One vector is turned by the same rotation once a step. Each row is the vector after some number of steps, and that number follows the row.
The counts run from 0 to 641.
[127  98 134 147 104 161 148  70 154 140 141 144 176 101 142 153 101  63
 136 115 112 124 120 157 107 120 114 120 147 151 135 156 145 124 143 150
 130 151  76 174  93 117] : 124
[137 149 110 116 129 147 142 126 138 121 119 155 150 106 138  90 133  97
 113 150  82 129 106  80 122 109 115 163 164 110 142  92  97 170 102 135
 143 135 142 166  73 196] : 213
[118 104 143 146 121 112 147  94 102 118 154 123 117 121 114 130 177  91
  85 121 168 150 125  86 184 140 143 116 130 118 129 104 123 156  63 169
 155 133  93 152  99 117] : 59
[126 131 153 123  94 118 113  72 126 132 112 146 122 168 105 163 142  81
  94 135 115 107  99 161 128 130 105 151 135 112 117 158 161 143 170 113
  76 122 128 193 133 149] : 386
[138 101 173 168 109 129 129  83 123 107 124 121 136 166 112 142 147  59
  82 138 159 105 115 167 115 143  96 106 140 124 115 135 148 131 121 141
 125 144  75 163 134 123] : 626
[148 130 165 144 109 124 102 110 132 112 106 143 115 197 122 110 142  83
  71 139 134  86 115 157 106 148  90 148 151 111 118 133 147 124 133 110
 100 132 121 179 140 172] : 332
[124 103 126 133 125 122 121  85 140 114 108 153  94 135 113 158 133  70
  83 157 130 118 101 131 160 112  87 108 126 109  94 143 158 169 143  91
  94 138 149 161 141 187] : 136
[114 105 119 155 125 148 148  60 134 106 116 139 130 130 120 158 113  52
 127 149 123 130 107 144 115  90  78 107 143 145 110 128 154 148 143 108
 137 175  96 149 125 160] : 129
[150 141 145 137 129 115 132 127 130 115  82 155 158 145 126  67 158  71
 107 162  85 112 120 118 108 145 118 117 179 121 143 112 107 160  77 136
 152 107 121 170 106 160] : 220
[134 121 119 124 115 145 141  94 121 121 190 133  80 126 122 132 135 148
  91 113 163 122 107  84 155  96 116 190 135 100 111  84 131 125  97 126
 122 163 114 158  86 184] : 451
[ 95 131 109 110 126 117 125 100  75 156 116 157 126 181 162 139 166 124
 144 109 108 154 106 101 150 124 145 145 174 137 174 128 134 143 116 165
 138 134  84 159  74 125] : 604
[129  95 157 170 119 122 138  81 135 125 116 148 136 138 115 134 103  49
  89 124 144  91 113 161 135 147 111 124 112 137 136 162 133 107  92 148
  99 150 110 181 113 154] : 572
[109  97 129 103 100 128 131  82 112 173 152 148 120 149 157 140 164 148
 123  92 118 136 138 112 172 137 170 147 154 118 135 157 163 118 121 163
 110 104  90 165  91  92] : 548
[128 115 163 121  94 121 102  97 115 122 166 121  98 158 106 143 177 106
  49 120 176 116 125 119 166 141 120 154 124  92 107 118 157 141 126 128
 105 120 120 171 131 142] : 195
[129  81 157 145 109 142 131  93 178 139 136 151 171  92 126 138 120  52
  92 125 123 103 135 143 135 158 126 104 133 139 121 174 153 133 117 156
 117 122  99 180 119 116] : 623
[121 111 152 123  92 141 140  96 116 140 179 121 145 128 140 133 170 113
 100  94 160 126 135 105 154 141 161 156 146 129 148 115 140 119 105 187
 143 127  62 173  82  92] : 307
[118 107 127  90  89 145 117  94 151 145 165 131 136 107 118 147 184 119
  95 132 118 144 130  89 167 120 126 114 158 105  80 131 177 188 153 121
 126  96 116 157 134 118] : 244
[109 103 121 156 148 166 135 108 136 112 144 140 159 126 152 148 145  81
 101 128 160 133 120 108 114 110 101 108 146 154 146 108 135 139 119 148
 170 175  54 155  97 139] : 369
[149  80 152 143 113 132 129 106 138 138 104 151 101 165 148  77 130 119
  97 139 108  95 141 151 147 162 122 105 168 116 102 169 163  99  68 110
  95 102 118 149 138 140] : 35
[116 140 128 124  89 130 135  49  89 119 150 116  86 165 110 159 157 122
 125 117 135 141 100 129 144  90 110 176 131 110 107  98 150 147 151 122
 116 164 108 166 102 152] : 446
[ 97 139 125 128 108 130 150  58 106 131 146 143 158 114 127 172 143  77
 147 107 115 147  99 120 124 113 137 151 141 135 159 123 122 168 145 172
 137 153  86 172  74 117] : 311
[134 119 166 134  88 136 148  89 137 133 174 119 168  90 113 124 137  79
  95 109 138 115 128 113 131 137 144 157 129 126 133 120 125 135 100 186
 142 125  88 181  85 107] : 64
[113  98  98 127 127 149 130  72 123 133  96 151 113 163 155 142 148 115
 148 150  99 152 115 147 127 110  90  88 183 139 101 147 178 157 144  91
 140 141  75 134 126 123] : 235
[153 109 150 159 112 125 152 104 120 137 114 154 139 132 131  68 109  96
 121 122  98 101 128 138 133 154 144 153 158 127 145 135 104  91  39 159
 118 119 116 163  78 146] : 465
[127  92 130 170 131 155 160  75 140 117 134 147 131 113 133 145  81  75
 122 126 138 111 111 144 120 114 100 138 122 150 135 135 128  96  95 140
 124 184 100 157  86 160] : 73
[122 117 155 133 103 126 140  89 123 142 160 151 142 107 120 133 113  89
  99 101 127 107 115 113 150 143 152 187 116 122 155 135 108 108 103 183
  97 141 123 195  74 138] : 12
[157 111 148 149  87 151 150  65 152 123 124 123 127 134 114 113  93  82
 128 129  98  93 125 180  90 115  97 155 155 129 102 147 148 103 122 112
  97 147 116 175 109 148] : 577
[135 110 107 104 117 121 150 108 121 151 128 169 108 102 134  97 131 140
 122 129  85 133 123  77 183 136 155 151 155 110 124 130 126 139  63 140
 111 102 153 156  81 167] : 404
[124 109 131 136 107 133 123  70 107 135 136 142  63 185 131 155 117 130
 104 116 144 106 111 151 156 113 110 173 131 112 104 140 159  96 126 115
  67 158 126 167 112 170] : 391
[111 153 116 109 106 120 137  78  92 135 129 153 120 148 132 154 132 113
 138 121  94 131  90 113 139 100 134 197 136 108 151 120 114 141 142 142
  99 148 135 180  69 170] : 205
[139  99 147 135  86 146 132  68 127 137 154 124  72 162 123 133 115 142
 105 111 145  98 125 155 138 119 112 175 135 103  93 139 160  87 123 113
  82 150 117 165 113 156] : 390
[114 141 151 104  69  96 135  56  99 142 147 124 106 143  95 146 152  95
 118 120 105 127 103 136 155 122 136 173 125  95 110 141 144 157 141 137
  82 116 148 184 106 130] : 198
